Here is a table of points, one per row:
[ 0.78  1.34  0.86 -1.25 -0.47 -0.59  2.06 -1.88 -1.72  0.32  0.86 -0.95
  0.61  0.2   0.91  0.22 -0.38 -0.47 -1.27 -0.09 -0.38  1.21 -2.07 -1.28]
[-1.65 -1.44 -1.39 -0.56 -1.36  0.14 -0.01 -0.38 -0.98 -0.21 -1.99 -1.49
  1.31 -0.04  0.49 -1.92  0.28  0.61 -1.4   0.   -0.79  0.99 -0.32 -0.74]
[-1.05  0.02  0.86 -0.08 -0.47 -0.54 -0.25 -1.11 -0.15  2.91 -1.35 -1.17
  0.99  0.79 -0.48 -0.43 -0.04  0.08  2.69  0.92 -0.73 -1.02 -0.05  1.14]
[ 2.08 -0.96 -1.    2.11 -0.31 -1.03 -0.41 -1.6   0.79 -0.04  1.56  0.6
 -0.74  1.48 -1.72 -0.68 -0.72 -0.95  0.03 -0.41 -0.25 -0.56 -1.02 -0.27]
[ 0.09  2.33 -0.05 -0.11  0.47 -0.47  0.37  1.45  1.36 -0.08 -1.71 -0.62
 -1.81 -0.21  0.47 -0.16 -0.96  1.04 -0.21  0.2   0.91  0.02 -0.95  1.59]
[ 0.6   0.75 -0.33 -1.53  0.96 -0.69 -0.85  0.21  0.47  0.36 -0.65  1.54
  0.15  1.11  1.59  0.26 -0.18 -0.83 -0.02 -0.62  0.66 -0.35 -0.67  2.26]
[ 0.14 -0.71  1.   -0.41 -0.1  -0.73  0.66  0.92  1.52  0.67  0.15 -1.02
 -0.95 -0.18 -0.1   0.35  3.11 -0.85  0.19  0.04 -0.21 -0.29  1.12 -1.08]
[-0.74  0.72 -1.32 -1.59 -0.1   1.95 -0.81  0.77  0.67  0.01  1.33  1.26
 -1.36 -0.59  0.51  1.25  0.25 -0.27 -0.88 -1.42 -0.21  0.02  0.67  0.61]
[ 1.5  -0.69 -0.95  1.05  0.53  0.56  0.38 -0.54 -1.2  -0.32  0.6   0.96
 -0.47  0.56  1.79 -0.22 -0.41  1.53  0.02  0.9  -1.31  0.27  1.92  2.11]
[ 0.28 -1.11  0.1  -0.98  0.91 -0.85  3.54 -0.56 -0.47  1.72 -0.26 -0.72
  0.24 -0.53 -0.31 -0.79 -0.5   1.05 -0.36 -1.49  0.25  1.31  0.38 -0.68]
[-1.17  1.1  -0.33 -0.25 -1.12 -0.4   0.27  1.05  1.89  0.09  1.28  1.06
 -0.33 -0.85 -2.08  0.38 -0.51  0.29 -0.6  -0.01 -0.45  0.78  0.09  0.97]
[-1.35 -0.01  0.14  0.09  0.94  2.54  0.34 -0.34  0.3  -1.01  0.24 -0.24
  0.73  0.13 -0.99  1.11 -0.56 -0.88 -0.51 -0.63  0.28 -1.29 -1.14  1.16]
[ 1.6  -0.27  1.01 -1.2  -0.71 -0.68 -0.36 -1.06  1.93 -0.25 -1.17  0.86
  1.74 -0.08 -0.47  1.15  2.26  0.73  1.96 -0.05 -0.28  0.05  1.05 -0.78]
[ 0.52 -1.55 -1.01  0.79 -1.15 -0.68 -0.07 -0.91  1.43 -0.03  0.14  0.02
 -1.46  3.28 -0.99 -0.1  -1.24  0.28  0.39 -0.79 -0.39 -0.43 -0.61 -1.7 ]
[-0.86 -0.66 -0.04 -0.2   1.84 -0.84 -0.32  0.21 -0.7  -0.74 -0.59 -0.14
  1.16 -0.95 -0.32 -1.85  0.64  1.52  1.54 -1.57 -0.45 -0.99 -0.75 -0.16]
[ 0.49  0.4  -0.55  1.34  1.73  1.63  0.1   0.61  0.49  0.25 -0.23 -0.19
  0.39  1.8  -0.55  0.4  -1.2  -1.6   0.42 -0.08 -0.11 -0.4   1.13 -1.85]
[ 0.84  0.44  0.71  0.18 -1.58  0.95  3.02  1.57 -1.18 -0.9   0.79  1.43
  1.31  0.62 -0.55  0.61 -0.52  0.23 -0.34  0.11 -0.36 -1.13  0.67 -0.48]
[ 0.3   0.84 -1.04 -0.39 -0.77 -0.98 -0.42  0.69  1.79 -1.01 -0.95  0.71
  0.92 -1.11  1.64 -0.94 -0.84 -1.89 -0.93 -0.03  2.55  0.02  0.73  0.65]
[-1.62 -0.27 -0.64 -0.46 -0.35  1.59  1.    0.35  1.73 -0.68  0.55 -0.17
  0.14 -0.23 -0.12 -0.11 -0.75 -0.82  0.26  0.75  1.24  0.02 -0.55  0.06]
[-0.21  0.47 -0.08  0.57  0.12 -1.14 -0.48  0.31  0.31 -0.86 -0.37 -0.21
  1.12  0.81  1.65  0.67  0.41 -0.32  0.17  0.33 -0.07  2.71 -1.84 -0.19]
[-0.58 -0.29 -0.87  1.04  0.11 -1.87  0.23  0.54  0.26 -0.52  1.58 -0.28
 -0.47 -0.2   2.04  0.59 -0.69  0.69 -0.2   0.82 -2.36 -1.6   0.34 -0.59]
[-1.5   1.45  0.43  0.16 -1.03 -0.87 -0.79 -1.55 -2.06 -0.07 -0.86  1.62
 -0.75 -0.8   0.69 -0.95  0.73  0.3  -0.79 -0.87  0.27 -0.83  1.34 -0.43]
[ 0.58 -0.51  0.57  0.02  0.25  0.45 -1.03  0.23 -0.15  5.61  0.81 -0.29
  2.41 -0.67  1.03 -1.13 -0.94  0.86 -1.59 -0.52 -0.56  0.15 -0.54 -0.9 ]
[-1.25 -1.19 -1.43 -0.71 -0.79 -0.28 -0.42  1.16 -0.81 -0.28 -0.85 -0.63
  0.46  0.29 -1.41  1.84 -0.07 -0.25  0.19 -0.24  0.82 -0.94 -1.02  0.75]
[ 1.1  -0.43  1.79  0.17  0.82 -0.11  0.35 -0.32  0.77 -0.75 -0.71 -0.78
  0.18 -0.37 -1.08 -0.69  2.87 -1.16 -0.97 -0.81 -1.16 -0.57  1.19  0.15]
[-0.86  0.18  0.46  2.5   0.38 -0.38 -0.03 -0.63 -0.1  -0.48 -0.73 -0.84
  0.52 -0.13  1.16  1.4  -0.13 -0.99 -0.75 -0.99 -0.26  2.74 -0.89  0.96]
[ 0.68 -0.61  1.01 -0.39 -0.74  0.75 -0.42  0.02 -0.5  -0.01 -0.96 -0.33
 -0.8  -1.84 -0.72 -1.67  0.66 -0.75  3.1   0.39 -0.93  0.09 -2.12 -0.63]
[-0.58  0.11 -0.48 -0.3  -0.79  0.59 -0.62  1.53 -1.03  0.31  1.46  1.04
  0.01  0.04 -1.15  0.95  0.81 -0.68  0.3   0.41  2.1  -0.07 -0.26  0.68]
[ 1.23  0.43  1.94  0.29 -1.06  0.96 -0.4   0.57  0.61 -0.18  0.5  -1.23
 -2.14 -0.57  0.04  0.48  1.37 -0.66  0.36 -0.96  1.21 -0.66  0.35  0.85]
[ 0.22 -1.1   0.96 -0.26  2.93  0.01 -0.16  0.4  -1.39 -0.59 -0.47  0.66
 -1.5  -0.06  0.49  0.62  0.89  1.45 -0.85  2.58 -0.12 -0.78  0.88 -1.03]
[-1.4   1.6  -0.17 -0.2  -0.45  0.45 -1.55  0.94  0.65 -0.58  0.34  1.22
 -0.24  0.13 -0.87 -0.06 -0.49 -0.13 -0.97  0.51 -0.33 -0.72  0.    0.67]
[-0.11 -0.33  1.63 -0.36 -0.98 -1.05 -2.35 -0.73 -0.93 -0.66 -0.52 -0.28
 -0.2  -1.89  0.07 -0.76 -1.69  0.87  1.27 -1.02  0.   -0.75 -0.46  0.04]
[ 2.1   1.04 -2.14  0.34  0.77  0.35 -0.87 -0.57 -1.04 -0.26 -0.31 -1.59
 -0.72 -0.58 -1.67  0.86 -0.28 -0.2  -0.4   0.31  0.03 -0.34  0.88 -1.11]
[-0.19 -1.    0.92 -0.78  1.14 -0.73  0.25 -0.47 -0.78 -0.92 -0.23 -0.02
 -0.62 -0.47 -0.27 -0.02 -1.73 -1.63 -0.2   2.3   0.02  2.79  2.55  0.12]
[ 0.36  0.68  0.29 -0.57 -0.78  1.72 -0.26  0.5  -1.21 -0.84  1.96 -1.
  0.79  1.51 -0.41 -0.97  0.2   1.99  0.1   0.05  0.78  1.07  0.04 -0.39]
[-0.38 -0.78 -0.86  1.92  1.23  0.25  0.31 -1.35 -0.56  0.03  0.75  1.21
 -0.62 -0.38  1.69  0.31  0.38  1.82  0.22  1.98  0.59 -0.53 -0.09 -0.49]
Along one direction, these points spread out more than along any other. Take the direction at right angles to it along which they spread out most. Then take the direction at right angles to both along which they spread out most. Go by this last direction. Where along it does each point below lie, from 0 to 99? 50 is the average, and the first point above lies past it. One standard deviation of the points above along it is 16.
[ 0.36  0.68  0.29 -0.57 -0.78  1.72 -0.26  0.5  -1.21 -0.84  1.96 -1.
  0.79  1.51 -0.41 -0.97  0.2   1.99  0.1   0.05  0.78  1.07  0.04 -0.39] : 54
[ 0.6   0.75 -0.33 -1.53  0.96 -0.69 -0.85  0.21  0.47  0.36 -0.65  1.54
  0.15  1.11  1.59  0.26 -0.18 -0.83 -0.02 -0.62  0.66 -0.35 -0.67  2.26] : 65
[ 0.3   0.84 -1.04 -0.39 -0.77 -0.98 -0.42  0.69  1.79 -1.01 -0.95  0.71
  0.92 -1.11  1.64 -0.94 -0.84 -1.89 -0.93 -0.03  2.55  0.02  0.73  0.65] : 70
[-1.5   1.45  0.43  0.16 -1.03 -0.87 -0.79 -1.55 -2.06 -0.07 -0.86  1.62
 -0.75 -0.8   0.69 -0.95  0.73  0.3  -0.79 -0.87  0.27 -0.83  1.34 -0.43] : 55
[ 0.49  0.4  -0.55  1.34  1.73  1.63  0.1   0.61  0.49  0.25 -0.23 -0.19
  0.39  1.8  -0.55  0.4  -1.2  -1.6   0.42 -0.08 -0.11 -0.4   1.13 -1.85] : 37
[-0.86 -0.66 -0.04 -0.2   1.84 -0.84 -0.32  0.21 -0.7  -0.74 -0.59 -0.14
  1.16 -0.95 -0.32 -1.85  0.64  1.52  1.54 -1.57 -0.45 -0.99 -0.75 -0.16] : 48
[-1.05  0.02  0.86 -0.08 -0.47 -0.54 -0.25 -1.11 -0.15  2.91 -1.35 -1.17
  0.99  0.79 -0.48 -0.43 -0.04  0.08  2.69  0.92 -0.73 -1.02 -0.05  1.14] : 52
[ 0.14 -0.71  1.   -0.41 -0.1  -0.73  0.66  0.92  1.52  0.67  0.15 -1.02
 -0.95 -0.18 -0.1   0.35  3.11 -0.85  0.19  0.04 -0.21 -0.29  1.12 -1.08] : 20
[ 0.78  1.34  0.86 -1.25 -0.47 -0.59  2.06 -1.88 -1.72  0.32  0.86 -0.95
  0.61  0.2   0.91  0.22 -0.38 -0.47 -1.27 -0.09 -0.38  1.21 -2.07 -1.28] : 70
[ 2.1   1.04 -2.14  0.34  0.77  0.35 -0.87 -0.57 -1.04 -0.26 -0.31 -1.59
 -0.72 -0.58 -1.67  0.86 -0.28 -0.2  -0.4   0.31  0.03 -0.34  0.88 -1.11] : 33
